In the rows, 128 means zero.
Each path is a new rotation, seen through one point. The rows after it are directions, each followed by how far the rotation turns it, in deg/step (0 if it stays put).
Each turn is a multiple of 5 degrees from 10 to 175, or 0.
Each row of a path follows its step; steps can be skipped.
path 1
step 0: [114 143 132 135 123 142 137 115 122 124 133 128 139 125 123 130 133 130
 128 136 117 123 123 135 124 130 139 114 118 142 125 135 129 135 120 124
 120 126 123 139 124 118 127 115 128]
step 1: [119 130 145 127 120 132 130 122 119 114 128 121 138 129 133 140 131 141
 133 144 128 128 129 133 127 140 137 126 116 125 136 122 134 126 134 124
 134 126 120 134 120 138 134 117 143]
step 2: [124 127 127 121 135 145 125 125 128 125 135 135 131 120 145 131 124 136
 129 140 131 135 131 132 118 142 127 126 111 124 136 139 143 126 133 112
 129 127 130 132 115 114 129 125 130]
step 3: [126 120 130 138 127 119 126 122 109 132 127 129 115 123 133 129 127 142
 129 140 119 131 123 133 115 131 126 135 117 135 124 136 133 127 136 116
 121 131 111 138 116 120 138 124 125]
step 4: [128 131 123 128 123 132 118 129 124 119 110 125 114 127 140 130 113 146
 129 125 125 121 117 137 120 136 124 123 110 127 123 122 141 131 125 136
 129 123 117 134 125 124 137 133 135]
step 5: [128 119 122 124 119 139 133 143 123 132 124 129 116 122 141 131 138 142
 119 127 129 123 123 129 115 130 122 130 121 129 132 137 137 129 146 138
 119 121 140 137 125 131 140 134 133]
step 6: [137 140 116 124 117 130 139 131 119 134 122 139 112 127 121 124 125 131
 116 133 119 133 123 132 122 130 127 121 115 134 130 125 128 133 133 126
 106 124 129 136 136 120 130 125 140]
step 7: [137 139 130 126 128 130 139 131 112 127 116 126 123 131 138 126 131 131
 131 125 119 120 127 124 115 145 131 123 125 126 128 125 120 142 130 131
 115 130 126 129 132 152 131 130 145]
step 8: [138 128 121 125 122 143 141 125 128 128 129 128 124 126 137 116 126 126
 129 114 121 150 126 134 122 140 132 115 123 119 137 125 132 136 145 125
 125 123 136 130 122 142 125 131 127]
step 9: [136 121 130 126 129 115 145 137 122 146 138 128 129 130 124 121 131 125
 132 120 118 141 111 141 111 141 125 124 121 125 128 134 129 132 127 118
 126 134 128 132 132 136 125 120 133]
step 10: [121 130 123 136 125 122 136 138 130 124 130 123 127 133 135 118 122 117
 132 110 119 118 117 130 119 138 132 108 109 133 128 123 131 130 122 121
 125 128 120 123 125 139 129 118 119]
[129 128 126 127 126 129 124 127 126 127 129 130 129 129 129 129 131 124
 128 135 129 127 131 123 130 130 131 126 127 130 134 125 126 130 127 126
 125 130 131 130 126 130 126 129 134]  65
path 2
step 0: [130 139 133 126 121 134 139 140 118 132 128 124 133 128 123 117 136 133
 119 138 121 132 128 126 130 128 135 135 115 130 115 132 144 130 126 122
 118 117 148 130 138 114 111 126 135]
step 1: [123 112 123 127 135 134 135 122 135 125 136 133 110 138 114 123 128 123
 118 126 130 135 132 117 120 121 113 121 122 131 121 132 129 118 154 128
 124 125 122 135 124 126 129 129 125]
step 2: [128 124 144 140 130 131 124 133 121 125 116 116 142 123 126 138 137 114
 118 124 127 125 149 134 137 125 130 120 133 113 113 138 123 134 133 133
 133 139 124 131 134 124 130 124 125]
step 3: [119 122 133 126 127 118 122 131 132 126 138 134 131 128 136 130 131 125
 130 125 104 157 118 133 119 126 122 128 137 129 137 136 118 128 126 142
 120 126 127 114 128 130 129 121 129]
step 4: [119 139 120 125 122 141 121 131 122 133 123 133 142 126 148 131 123 128
 128 128 134 124 136 122 111 125 136 127 122 130 119 109 133 125 131 132
 128 142 115 114 116 133 119 128 122]
step 5: [136 126 113 128 123 128 129 127 132 126 126 130 125 125 139 134 128 135
 129 132 137 121 122 132 120 128 132 123 146 128 149 148 140 130 140 117
 123 128 137 122 142 122 115 120 134]
step 6: [130 130 126 122 144 140 126 122 140 121 134 138 132 129 135 117 111 133
 129 125 128 120 120 117 132 145 139 115 122 117 113 131 130 128 127 132
 117 126 127 135 135 121 146 132 125]
step 7: [124 136 134 137 124 118 121 143 122 122 117 139 121 129 128 124 133 118
 114 133 135 127 128 131 144 146 123 128 127 130 134 126 124 135 131 118
 111 118 120 138 132 146 120 129 125]
step 8: [121 134 129 130 121 124 128 131 145 127 139 133 122 129 111 115 103 122
 130 124 124 134 137 128 124 113 126 121 134 124 124 121 124 144 120 129
 141 129 136 133 131 136 125 118 124]
step 9: [137 136 135 120 113 129 144 135 129 127 117 137 130 125 133 134 139 124
 130 116 136 127 123 124 130 137 123 129 120 145 121 131 109 127 135 133
 148 131 134 119 132 124 129 123 117]
step 10: [126 136 131 133 124 126 112 122 121 130 133 134 135 135 109 129 129 129
 134 141 125 142 133 115 127 125 146 138 140 136 135 125 131 117 138 124
 128 123 136 126 131 106 131 129 123]
[127 124 127 129 129 128 130 125 128 127 126 127 131 124 126 125 125 129
 129 129 123 132 129 127 129 128 131 130 129 128 132 131 129 129 126 130
 128 130 135 132 130 129 122 127 129]  140
[125 129 128 127 129 128 125 130 125 128 124 130 127 132 129 128 129 128
 126 134 123 130 124 124 128 130 130 125 125 133 128 124 130 125 130 131
 129 124 126 131 125 128 126 129 128]  115
path 3
step 0: [141 125 115 139 137 118 129 122 134 139 135 119 141 132 126 128 136 132
 124 129 126 141 115 124 140 116 124 129 120 113 119 124 126 140 135 135
 135 128 139 123 139 129 129 120 127]
step 1: [135 112 126 129 124 134 133 128 128 120 133 130 135 121 122 123 120 136
 137 128 137 125 133 136 121 110 125 134 115 132 135 123 130 131 103 130
 121 128 133 123 127 121 114 145 125]
step 2: [121 130 125 142 140 130 117 126 126 125 120 119 126 123 134 123 154 115
 132 131 110 126 126 128 129 132 125 137 126 126 127 126 129 143 121 130
 126 121 141 126 137 124 119 121 118]
step 3: [132 131 125 122 128 123 129 108 131 133 145 127 143 125 116 118 128 139
 133 129 134 129 126 125 148 125 110 133 129 128 140 116 131 137 129 134
 130 123 132 129 119 129 121 135 132]
step 4: [131 114 121 136 129 130 144 131 137 106 120 121 126 133 128 126 141 128
 127 126 117 132 136 136 134 116 123 133 130 118 126 143 127 134 115 128
 137 128 131 130 124 115 130 137 125]
step 5: [126 131 121 135 133 128 125 122 128 136 133 130 140 131 121 123 127 117
 149 119 117 138 111 133 132 130 130 126 118 126 130 119 125 133 123 145
 135 141 141 138 137 132 115 128 125]
step 6: [121 119 124 119 140 130 134 123 125 121 126 130 148 124 132 136 133 136
 135 127 133 119 154 128 128 125 115 132 125 121 135 121 131 138 122 138
 126 123 130 117 127 128 126 138 118]
step 7: [125 142 132 131 133 125 129 124 141 122 127 126 132 131 130 125 138 123
 130 138 119 131 112 129 134 112 124 134 126 128 124 133 124 155 125 127
 143 126 132 121 145 122 127 129 132]
step 8: [135 115 122 132 133 114 132 122 131 131 128 127 133 121 123 130 139 135
 144 129 141 130 121 134 130 126 113 127 110 128 135 118 127 126 113 135
 126 129 118 143 122 134 125 141 125]
step 9: [124 120 129 137 133 133 117 126 126 110 119 124 138 118 123 131 131 117
 135 120 121 134 133 129 135 118 124 129 119 108 119 132 137 135 125 126
 129 116 142 113 129 121 129 123 124]
step 10: [133 136 130 136 131 123 138 118 130 125 136 124 137 124 122 107 128 130
 139 134 134 133 118 130 120 126 126 133 143 130 131 116 122 140 122 141
 129 121 139 129 135 141 117 142 123]
[126 128 123 126 129 127 130 131 129 132 128 131 130 132 128 130 126 132
 127 126 128 128 132 129 126 125 132 124 130 128 125 127 126 130 129 131
 129 133 130 127 133 127 129 128 124]  60
[132 125 125 131 125 129 126 127 127 131 131 125 124 128 126 122 130 131
 124 127 127 127 130 128 129 127 130 130 131 129 127 126 129 127 127 126
 123 127 133 128 127 125 124 126 126]  35
[123 129 127 131 127 130 128 126 128 130 132 128 127 126 126 130 122 128
 129 132 130 133 127 128 132 129 127 132 130 129 123 129 129 130 126 127
 128 129 128 131 132 130 125 124 128]  155
